In the rows, zero is written as 128.
A state moves one step at a time under one of 7 hidden systems, and each row is a state written as 18 numbers. Each run below is a few steps of one system.
X, trace 1 (11 x 18):
[[143 120 111 136 134 105 137 189 104 166  60 150 128 162 170 105 156 134]
 [101 107 159 109  79 169 150 125  93 141 138 142  70 175 102 165 153 118]
 [103 117 124 135 169 130 139  78 168 123 161  85 107 112  89 164  92 165]
 [115 166 102 164 171 111 133 153 127 116  93 115 196 120 172 132  91 141]
 [110 118 122 127  84  98 136 178  79 147 105 160 115 127 153 154 158  67]
 [138  86 172 124 129 104 126 119 145 175 149 140  73 161  66 146 136 143]
 [132 136 132 144 158 176 161 128 166 124 120  70 128 152 141 133  91 188]
 [ 66 149  71 117 139 131 147 125  86  93  88 122 138 116 174 153 131 108]
 [100 122 144 150 115  76 100 139  93 148 148 185 150 132  80 169 128  87]
 [177 107 170 162 121 100 148 161 186 181 147  97 111 132 128 144 120 144]
 [117 124 113  97 150 148 167 136 131 137  56  94  84 167 164 107 127 162]]
A, trace 2 (11 x 18):
[[140 107  76 156 106 186 137 113 156 152  78 118 109 108  90 119  91 142]
 [141 118 131 153 149 122 146 145  78 120 108 210 111 121 134 149 165 166]
 [128 142 176  74 176  83 114 154 114  99 176 107 138 118 134 141 115 104]
 [142 145  82 138 124 130  98 105 179 175 145  65 146 136 126  99 125  98]
 [103 117 119 176  58 183 149 109 113 129  92 160 130 163 145 121 159 142]
 [102  92 168  81 142 118 166 150 103  90 116 147 100  92  94 157 109 156]
 [183 152 119 135 200  81  95 135 160 160 141 128 118 102 114 125  92 127]
 [138 166  95 163 121 159 102 140 101 127 139 121 171 160 182 107 170  89]
 [ 69  96 141  70  64 143 150 102 110 118 136 102 133 146 109 126 163 130]
 [142  99 158 154 126 123 140 105 181 147 111 131  81 117  83 146  67 152]
 [166 141  92 179 184 127 136 174 108 112  90 159 139  96 173 130 120 132]]
Z, trace 3, 11 rows:
[[131 102  95 141 103 141 153  89 160 116  83 128 110  94 160  80 166 176]
 [143 169 152  82 138 155 115 112  93  79 141 157 172  95 130 110 120 167]
 [179 165  96 123 135 139 116 138 141 132 190  80 131  86 165 141 142  91]
 [134 126 106 145 131  90  87  88 165 150 114 121 148 146 148  53 168 128]
 [132 127 127 100  56 181 124 122 107 129 125 145 188 107  89  97 139 145]
 [173 144 112 103 128 153 159  95 163 115 145 106  84  57 150 134 129 169]
 [157 165 121 154 186 124  83 117 130  83 129 137 164 124 174  76 127 122]
 [124 140  90 100  85 125 121 150 101 151 159 102 191 114 142 122 188 102]
 [152 140 133  96  94 126 109  56 174 164 135 123  94 117 101  90 140 150]
 [178 114 134 169 122 186 117 128 144  82 119 138 165  93 122  77 107 143]
 [137 158  92 100 139 118 167 147 120 114 127 103 159  76 192 134 164 167]]
K, trace 4:
[[140 124 166  85 120  85 126 158 140  84 120 108 149  85 171  84 124 104]
 [148 179  87  95 107 172 100 114 106 185 143 113 167 142  84 123 127 136]
 [129  86 123 185 130 149 140  85 147 123 114 160  54 151 127 123 159 153]
 [118 126 173  98 122 103 142 137 130  55 116 129 158  70 167 111 107 132]
 [158 191  65 100 137 160 105 130 105 170 161 105 155 109 109 151 123 118]
 [150  97 121 193 133 127 104 108 143 146 111 160  72 169 136  98 169 112]
 [119 101 192  94  81 130 151 140 129  71 122 121 156  98 143  99 126 142]
 [141 184  76  78 145 153 127 101 122 167 143 102 135 100 103 157 107 164]
 [137 120 103 213 164 135 101 102 131 113 110 172  92 148 142 115 138 107]
 [140 101 173 105  85 119 144 167 121  81 145 121 158  86 160 107 161 111]
 [158 175 108  59 128 138 113 104 135 184 147  96 124 127  95 124 114 147]]
A, trace 5, 11 rows:
[[111 162 155 159 191  97 112 156 111 106 123 142 151 144 153 163  77 109]
 [109 147  65  99 128 112  98 156 105 158 134  89 184 119 110 130 133  77]
 [121 122 151 140  59 139 113 121 124 196 119 145 123 192  98 122 153 120]
 [103  70 161 150 134 152 174 178 118 109 101 110 101 157 117 156 103 131]
 [110 133  90 118 204  83 135 138 128 154  92 129 149 122 110 140 107 176]
 [122 193 118 151 138 134  79 117  84 150 154 160 154 161 125 164 114  82]
 [ 92  81 124 118  82 106 132 169 114 142 137  97 147 136 118 139 162  61]
 [123 105 165 126 102 121 146 139 158 183  83 114 135 171  96 110 101 178]
 [127 134  99 161 179 176 150 156  99 126  96 135  99 149 124 173  87 140]
 [ 88 123  94 126 179  62 106 135  86 128 139 157 155 132 116 149 164 111]
 [117 163 173 127  87 101  90 139 136 164 155 113 183 157 108 142  95  85]]
E, trace 6 (11 x 18):
[[126  99 143 105 176  72 160 182 112 166 108 123  91 154 124 155 144 154]
 [ 90 158 174  86 156 129 112 109 105 120 167  97 117 199 130 143 126 112]
 [ 61  90 116 174 149 163 129 111 138  83 133  86 157 153 102 138 100 116]
 [ 70  96 143 141  94  90 148 119 135 147  54 161 122 142 116 136 106 142]
 [126 118 182  91 116 110 155 186  96 118 121 142  84 126 139 174 106  92]
 [126 104 136 131 221  99 122 153 130 132 153  92 103 166 111 148 119 137]
 [ 62 150 147 120 130 136 120  99 128 131 120  92 167 212 133 119 120 145]
 [ 53  77 125 139  86 157 153 118 120  84 111 114 113 122 114 154 114  96]
 [110  97 156 144 149  66 131 141 126 137  89 185  95 116  92 154  92 130]
 [131 150 188 107 149 100 153 192 114 147 129 107 126 168 162 161 101 127]
 [ 87  98 112 102 179 138 131 127 126 113 139  57 104 183 123 123 144 114]]
F, trace 7:
[[115  82 131 165 155 111 164  99 144  94 159 141  95  97 125 155 169 177]
 [113 188 142 133 110  96 127 110 148 130  95 135 183 110 169 128  88 157]
 [148 133  79 120 114 167 118 182 101 145 104 107 110 124 140 132 110  49]
 [146  88 135 116 162 102  98 109 117 144 148 164  82 154  83 101 181 134]
 [122 129 205 122 116 120 147 129 155 112 175  97 177 132 122 134 109 174]
 [ 99 132  57 148 106 173 170 118 140 131  97  88 124 101 158 153 115 139]
 [130 152 108 146 135 121  88 111  80 120  91 212 111 137 142 115 144 105]
 [168 112 176  98 150  73 107 177 135 123 178 109 134  94 121 127 120  88]
 [123 113 111 113 123 144 143 107 176 184 126  65 115 164  96 116 124 174]
 [ 99 120 140 170 100 195 146 122  88  82 108 164 146 162 137 125 147 152]
 [115 137 104 116 148  79 133 127 118  81 150 141 131  43 157 160 138 104]]
K, trace 8:
[[127 165 185  92 103  91 139 151 129 121 162 118 171  90 140 169  96 129]
 [145 143  69 138 141 153 117 145 140 190 111  95  97 146 111 145  96  90]
 [111  68 145 169 138 109 134 149 110 123  84 174 132 170 126  94 168 142]
 [109 137 190  74 107 136 160 141 114  98 179  96 149 122 124 166 121 149]
 [119 148  71 138 171 113 114 101 163 170 124  85 107 123 111 152  86 118]
 [108 110 132 199 116 109 120 156 105 125  80 187 150 155 149 121 142 106]
 [133 107 176  53  96 128 161 179  95 122 161 106 115 118 121 155 152 121]
 [135 133 113 117 184 115 101 100 169 168 127  90 125 148  77 119  78 152]
 [ 87 123 117 216 116 148 143 133 122 110  95 142 163 162 166 138 131 131]
 [102 123 142  59 108  86 163 153  90 113 143 124  98 103 151 171 164 106]
 [153 130 130 121 156 110  75 128 146 168 146 128 144 125  49 120  72 105]]
E, trace 9:
[[148 126 167  81 127 106  97 153 122 115 110 129  80 132 135 106  97  58]
 [142  90 123 144 182 168 136 174 102 139 147 118 153 162  71 141 129 161]
 [ 77 147 148 124 116 109 152  62 163 134 130 104 116 165 161 136 155 185]
 [ 88 135 123 111 116 145 112 126 105  59 116 126 134  90 130 131  83  64]
 [130  90 101 183 149 101 135 174 124 179  95 156 128 133  91 165 117 131]
 [137 144 207  98 109  90 134 133 138 148 135 122  98 181 169 119 153 131]
 [115 101 123  91 171 169 129 140 115  71 160  73 140 113  96 121 111 116]
 [ 78 136  89 164 140 129 133  81 131 164  88 153 135 160  97 149 119 185]
 [ 98 144 175 139  71 118 148 136 117  99 116 145 118 134 189 150 128  78]
 [141  66 118 115 175  90 119 183 130 127 140 112 118  97  81 128 114  90]
 [141 159 157 117 145 136 121 116 132 190 114 128 125 202 106 126 117 179]]
X, trace 10:
[[108 161 150 164 114 144  90 108 101 122 152 149 140 192 160 126 158  76]
 [107  73 135 142  62 108 133  96 184 142 140  97 130 100  95 110 134 115]
 [162 155 123 105 141 125 144 123 136 162  83 151 143 103 117 112 108 216]
 [148 143 142 120 136 178 136 167  80  71 125 148  97 111 166 146 114  97]
 [103  86 112 117 172  93  98 118 120 117 183 104 123 137  99 125 169  87]
 [141 163 140 164 108 131  96 104 164 182 134 109 188 177 124 102 119 148]
 [129 122 110 134  62 152 169 120 149 118  68 128  98  84 172 122 121 131]
 [118 108 133  74 165 111 133 131  78 105 122 182 111  97  79 136 139 162]
 [172 160 151 142 166 155 104 160 122 123 202 106 150 138 120 153 108 104]
 [116 118  91 156 137 105 116 112 170 127 113  78 111 147 186  87 156  89]
 [ 91 121 129 121  72 134 123 110 104 152  85 172 175 156  93 102 145 162]]
F, trace 11:
[[169 177 127  98 173 107 102 111 141 112 136 142 106  68 125 133  69 121]
 [195 127 115 163 164 139 107 171 160 174 119  96 145 151 130  84 115 131]
 [140 105 124  95  97 176 137 118 111 119 149 106 132 153 145  75 210 146]
 [117 140 141 112 124 167 122  61 129  69 171 132 124  80 100 138 106 139]
 [181 154 101 191 152 127 129 137 161 146 112 148 144  79 140 140  89 153]
 [179 150 112  98 125 127 122 167 123 147  84 127 128 135 184  68 158 125]
 [136 111 128  72 153 165  86 110 108  93 169  98 125 132  85  84 134  98]
 [156 119 130 178 144 156 128  90 159 135 193 122 136 110  94 148 138 176]
 [157 152 134 155  96 137 163 120 161 114  90 134 139  98 199 105 135 175]
 [144 152  81  83 131 153  97 138  99 100  95 129 142  86 133  87 103  85]
 [189 139 109 130 182 140  82 131 114 156 180 142 106 131  80 125 140 115]]
W, trace 12, 11 rows:
[[164 136 108 170 135 184 120 103 132 112 150 125 146 148 163  81 192 162]
 [111 152 128 101  92 128 148  86 125  74 104 147 111  77 186 111 145 139]
 [166 158  95  97 114 138 100 119 148 128 141 103 169  54 113 109  85 102]
 [213 130 123 142 129 132 104 146 149 155 150 126 119 123 159  79 174 118]
 [133 128 157  89 123 151 132 106 130  84  88 121 106 139 173  58 143 151]
 [119 146  95 111 124 174 122  73 144  88 166  84 170  84 119 111 121 150]
 [177 170  85 161 119 114 113 102 145 146 140 148 126  85 180 122 167 124]
 [170 137 150  99  97 135 114 159 122 103  80 144 126  98 165  68 114  97]
 [161 116 139  75 122 161 112 108 154 116 180  72 137 109 100  77 139 137]
 [157 160 103 165 158 146 116  68 167 129 136 120 113 136 176  91 158 170]
 [127 134 104 139 101 150 142 130 115  67  87 144 157  75 182  94 137 131]]
Z, trace 13, 11 rows:
[[ 85 177  82 146 102 157 140 117 134 143  92  96 164 130 155 159  79 120]
 [103 108  99 118 127 102 117  96 105  97 117 178  73  80 125 138 151  88]
 [185 121 199 130 131 100 120 165 113 143 167 171 141 130 108 123 147 146]
 [152 132 131 115 119 156 152 173 157 159 107  56 117 168 166 114 120 128]
 [ 72 110  64 127 168 152 114  77 122 108  99 118 126 146  95 107 128 142]
 [104 144 149 166  98 121 130  99 110 109 177 174 166  94 103 183 131 136]
 [164 137 169 116 108  75 137 163 162 136 115 112  85  91 178 134 105  85]
 [161 106  98 110 174 140 101 170  96 150  79 145 122 167 112  75 142 121]
 [ 99 122 120 137 104 184 158 103 105 139 166 113 147 169 114 158 181 178]
 [ 92 132 161 122 127 106 132  74 185  94 148  88 119 101 131 146  69 125]
 [154 132  91 163 155 105  97 169 115 131  91 169 155  78 117 124  85  85]]
W, trace 14:
[[110 166 118 110  89 140 171 151 129 161  95  90  98 137 172 176  97 105]
 [124  77  97 140 164 125  85 138 118 118 133 135 106 118  66 112 119  70]
 [136 143 190 137 129 107 115 128 114 157 155 165 175 175 118 124 155 181]
 [100 125 133 128 107 155 189 129 159 127  93  84  74 130 161 169  97 145]
 [105 103  56 127 183 104  98 131  98 126 128 136 145 102  81 130 130 100]
 [148 169 181 149  98 132 107 146  92 157 155 178 164 171 132 144 146 128]
 [108  91 176 119 101 114 169 132 170 117 103  92  57 125 140 145  96 114]
 [108 111  68 118 191 109 105 129 122 152 120 110 168 134  68 116 123 153]
 [140 157 138 175 107 176 135 142  80 138 151 169 138 168 152 164 166 140]
 [ 89 105 168 105 114  84 150 120 137  90 106 134  70  94 143 156  96  96]
 [128 128 103 126 154 107  93 145 140 175 135  94 198 130  65 117  92 123]]

Which system made each run below?
trace 15, 2 rows:
[[ 89 104  82 195 124 185 126 114 136 108 119  97 174 145 111 125 116 127]
 [136 155 109 144  86 110 135 113  90 136 137 192 123  97 158 154 192 123]]
 | F
trace 16:
[[197 160 118  93 128 134 106 145 106 154 185 136 161  98 122 112 174 134]
 [174 159  87 145 131 170 111  80 169 142 173  88 136 103 130 107 140 150]]
 | E
trace 17:
[[ 94 154  80 116 164 167 145  92 112 135 156  83  89 163 138 176 146 137]
 [112 124 155 218 126 112  97  88 153  98 126 164 123 149 160 113 130 102]]
 | F
trace 18, 2 rows:
[[ 97 130 135 100  92 122 126 117 100 111 164 127 215 117 108 115 171 148]
 [135 169 116 120 116 167 154 102 133 126 148 114  71  90 139 192  93 121]]
 | F
trace 19, 2 rows:
[[115 144 110 138 161 168 131 180  65 126 156 124 175 148 105 180 116 118]
 [111 142 118 167 136  82 126 115 156 145 156 105  96 140 175 167 151  79]]
 | X
trace 20:
[[111 134 108 105  98 122 141  50 163 125 155 106  93  93 137 128 165 162]
 [140 150 150 112 147 126 100 111 128  94 100 161 175 100 106  95  60 151]]
 | X
trace 21 (2 x 18):
[[ 96 162 127 158 105 102  91 120 153 143 115 102 187 134 145 119  77  76]
 [115 108  87 124  64 143 157 162  90 182  94 149 108 129 111 163 160 115]]
 | K
trace 22 (2 x 18):
[[132 150 163 108 166 106  87 137  86 128 108 175 105 179 126 115 111  92]
 [128  74 123 143 103 154 150 184 112 155 160  96 129 159  97 151 170 105]]
 | Z
trace 23, 2 rows:
[[ 94  95 126  95 124  97 121  82 106 132 111 179  93 134  83 110 171 148]
 [173 132 196 144 110 169 134 153 127 124 171 138 140 128  93 150  94 149]]
 | Z
trace 24 (2 x 18):
[[ 89 118 132 144 148 152 110 101 103  76 168 145 128 110  71 173  90 103]
 [146 125 142 179 136  55 146 168 159 157 139 140 127  94 153 179 118 116]]
 | Z
trace 25 (2 x 18):
[[ 89  77 151 112 122  94 156 155  98 126 165 138 135 111  76 184 147 133]
 [117 169 139 129 152 100 120 128 127 193 118 135 112 171 114 179  90 135]]
 | W
trace 26:
[[ 67 108  67 140 154 104 140  84 135 113 101 122  88  95 125 157 126 122]
 [120 161 162 152 111  98  89 147 100 151 107 185 152 158 125 141  91  84]]
 | E
trace 27, 2 rows:
[[146 133 177 104 168 150 152 148  97  90 171 116 119 162 163 136 164 170]
 [ 91 152 105  97 128 142  92 102 137 115 155  62 128 145 125 126 107  62]]
 | X
trace 28 (2 x 18):
[[ 82 126  70 130 176  98 153 112 144 127  79 100  87 123 170 145 128 142]
 [ 96 146 148 130 127 127  85 113  69 108 148 196 153 155  93 141 127 100]]
 | Z
trace 29, 2 rows:
[[145 102 117 152  97 119 109  78 157 130 152 162 126  63  83 113 151 136]
 [186 143 188 141  95 125 148 157 142 106 123 152 113  94 190 120 128 137]]
 | A
trace 30 (2 x 18):
[[127 136 135 198  95 180 138 132 110 104 111 150 136 163 185 122 160 119]
 [121 106 116  90 112  76 116 114 123  93 132 143 119  46 130 118 146  91]]
 | F
trace 31, 2 rows:
[[104 176  75 162 162  96 104 140 125 158 128 117 171 128 141 165 103  93]
 [134 105 136 163  77 133 102 143 148 166 117 113 123 186 142  93 150  63]]
 | E
trace 32, 2 rows:
[[143 128 132 164 154 122 120 182 109  84 101 152 120 100 161 140  84  62]
 [119 112 110 104 152  81 144 176  82 168 121 139 112 157 142 143 197 130]]
 | Z
trace 33 (2 x 18):
[[165 146 175 149 138 109 135 153 114 113 110 200 125  86 131 153  88 146]
 [159  85 143  98 164 119 144 202 117 108 153  85  95 122 141 126 146  93]]
 | X
trace 34:
[[122  90 173 146 105  62 158 150 166 115 148 100 125 101 176 135 155 115]
 [147 155 131  71 147 114 102 149 116 168  76 133 140 146  97  92  85 136]]
 | Z
